In the rows, zero is written as 128.
The same turns and mirrors carry the whole set onto itself, and each row onto the other rows of its family. Which rows share a family with each named row? Give them in list order.
These 20 rows form 4 families of 5 rows each.
K: [143 114 135  98  81 121 112 144 103 144 104 152 159 124 136 139 107 159
 111 127]
M: [146 130 148 117 128 129 131 132  84 141 119 124 129 128 147 145  77 173
 113 102]
P: [141 174 142 126 109 151 170 146 110 101 133 142 135 128 134 133  95 182
 111 131]
A: [149 174 138 133 108 155 167 140 102 104 128 144 126 133 144 143 100 176
 109 132]
Y: [156 125 136 111  99 157 167 117 127 115 142 101 150 118 152 131 130 190
 112 148]
S: [156 134 129 110  94 154 171 116 115 117 144 102 146 127 153 137 142 184
 121 142]
F: [142 121 134  94  83 125 114 141 111 143  99 155 163 129 134 133 103 161
 114 131]
E: [136 109 138 103  84 127 123 132 108 153  99 162 153 129 133 135 103 161
 116 129]
L: [155 124 137 103  89 159 169 117 123 124 144 107 147 127 139 135 133 199
 110 137]
X: [155 174 146 128 116 158 168 147 116 110 128 138 131 125 144 138  99 173
 110 136]
D: [135  95 117 117 109 143 144 135  96 101 106 139 156 107 125 126 142 184
 124 127]
V: [161 132 137 109  91 155 166 114 117 125 148 108 143 125 149 133 143 186
 114 144]
H: [135 104 119 112 106 133 143 139  94 101 111 134 164  99 136 121 146 179
 128 134]
Q: [126  95 118 117  98 136 147 130 102 100 105 139 163 104 138 123 135 182
 123 140]
U: [147 132 155 122 134 133 139 139  88 149 117 135 125 121 142 141  84 165
 119 104]
C: [145 135 151 116 131 127 127 138  82 139 120 134 131 127 149 151  82 168
 108 105]
J: [136 103 113 113  91 132 145 141  95 103 111 130 163 103 139 126 146 174
 128 135]
R: [146 120 136 103  89 131 112 135 116 144 103 161 153 135 121 130 106 156
 115 132]
G: [145 132 153 119 136 127 131 131  91 142 131 122 128 125 136 134  80 168
 119 106]
B: [149 177 140 125 115 153 165 137 104 107 132 139 130 138 151 148 101 173
 109 132]

Same family as R: P, L, D, G
Same family as U: Y, E, X, Q
Same family as V: M, A, F, H

The same turns and mirrors carry the whole set onto itself, and each row onto the other rows of its family. Which rows share a family with each named row? Give them in list order.
These 32 rows form 4 families of 8 rows each.
Fonul: [130 130 166 123 133 119 156 124 156 107 127 119 105 125 143 108 122 133
 138 126]
lopab: [120 164 142 132 136 112 137 104 133 118 102 131 117 129 143 144 130 158
 118 118]
leb: [129 169 134 116 142 120 146 114 133 124 110 119 123 135 140 133 152 167
 124 122]
vome: [110 147 103 121 128 130 151 133 114 140 108 106 114 133 113 115 118 129
 126 108]
Kunu: [129  96 103 125 128 129 134 129 122 108 132 122 136 138 125 107 106 109
 150 149]
kal: [137 105 111 132 118 135 130 127 136 110 136 104 148 130 127  90 114 121
 151 136]
Kar: [159 114 142 131 121 133 113 110 139 121 133 135 148 125 141 147 140 148
 129 152]
Dugaz: [120 119 156 110 127 135 139 121 143  93 123 111 111 152 144 118 117 141
 158 130]
kel: [154 127 136 143 140 126 115 104 140 113 142 124 139 119 152 152 135 129
 150 151]
fifi: [128 168 148 130 128 124 133 117 133 123 117 121 118 117 128 148 157 160
 122 118]
nutek: [113 105 118 106 114 103 131 102 116 122 133 144 123 119 133 108 132 150
 135 119]
napos: [132 130 159 111 121 131 158 131 137 104 126  96 106 140 148 112 123 137
 144 133]
kizuk: [116 120 122  98 115 109 142 106 121 130 117 151 126 127 141 123 136 154
 160 127]
pugaz: [114 108 125 112 114 108 138 122 120 127 130 148 136 120 149 130 116 165
 146 133]
lal: [136 146  96 145 129 117 128 125 113 138 127 131 143 103 109 137 146 128
 114 137]
Led: [116 117 120 108 124 117 129  99 106 143 119 153 120 131 134 109 125 143
 145 132]
fon: [119 159 141 123 138 116 137 119 120 120 113 138 106 124 126 165 149 148
 122 130]
laru: [125 134  94 144 134 120 109 115 118 127 123 146 147 115 105 143 140 131
 129 133]
Gapad: [141 143 130 156 142 143 124 140 134 101 132  92 127 128 113 132 126 116
 113 139]
Pevab: [143 156 127 143 142 144 129 124 136 103 119  95 118 134 104 125 146 105
 127 132]
nof: [144 159 134 149 142 149 136 144 140 108 116  99 131 135 120 147 131 119
 137 147]
Kiba: [147 117 148 133 127 122 116 113 141  90 141 136 139 121 141 140 145 139
 147 159]
Muvu: [143 114 150 129 132 126 118 109 144 112 116 138 147 110 128 144 151 147
 147 156]
dezap: [114 150 102 126 124 126 149 136 112 118 133 104 106 144 125 111 111 122
 125 110]
Kud: [137 100 110 122 120 140 129 142 123 112 147 112 135 126 111 111 132 111
 154 149]
fopo: [127 134  86 132 122 132 110 121  99 123 122 124 148 130 111 147 140 136
 135 140]
bupo: [126 127 169 114 122 132 149 107 146 111 134 103 123 137 133 115 118 130
 158 126]
Fozo: [103 137 116 111 115 126 151 141 115 118 107 118 115 136 101 103 128 140
 123 115]
nit: [140 147 131 146 132 135 138 147 149  88 131  89 133 123 119 146 137 127
 127 134]
Geriv: [ 98 150 109 123 135 119 153 136 117 110 116 107 105 130 112 109 123 121
 143 115]
pim: [130 137  83 140 134 120 118 139 109 120 114 138 131 117 120 139 145 138
 114 140]
losi: [128  95 117 139 114 132 121 132 121 107 140 123 132 119 114 122 110 102
 149 144]

Same family as Led: leb, Dugaz, lal, Muvu, dezap, nit, losi
Same family as kal: Fonul, kel, pugaz, fon, Pevab, fopo, Fozo
Same family as fifi: vome, Kunu, napos, kizuk, laru, Gapad, Kiba

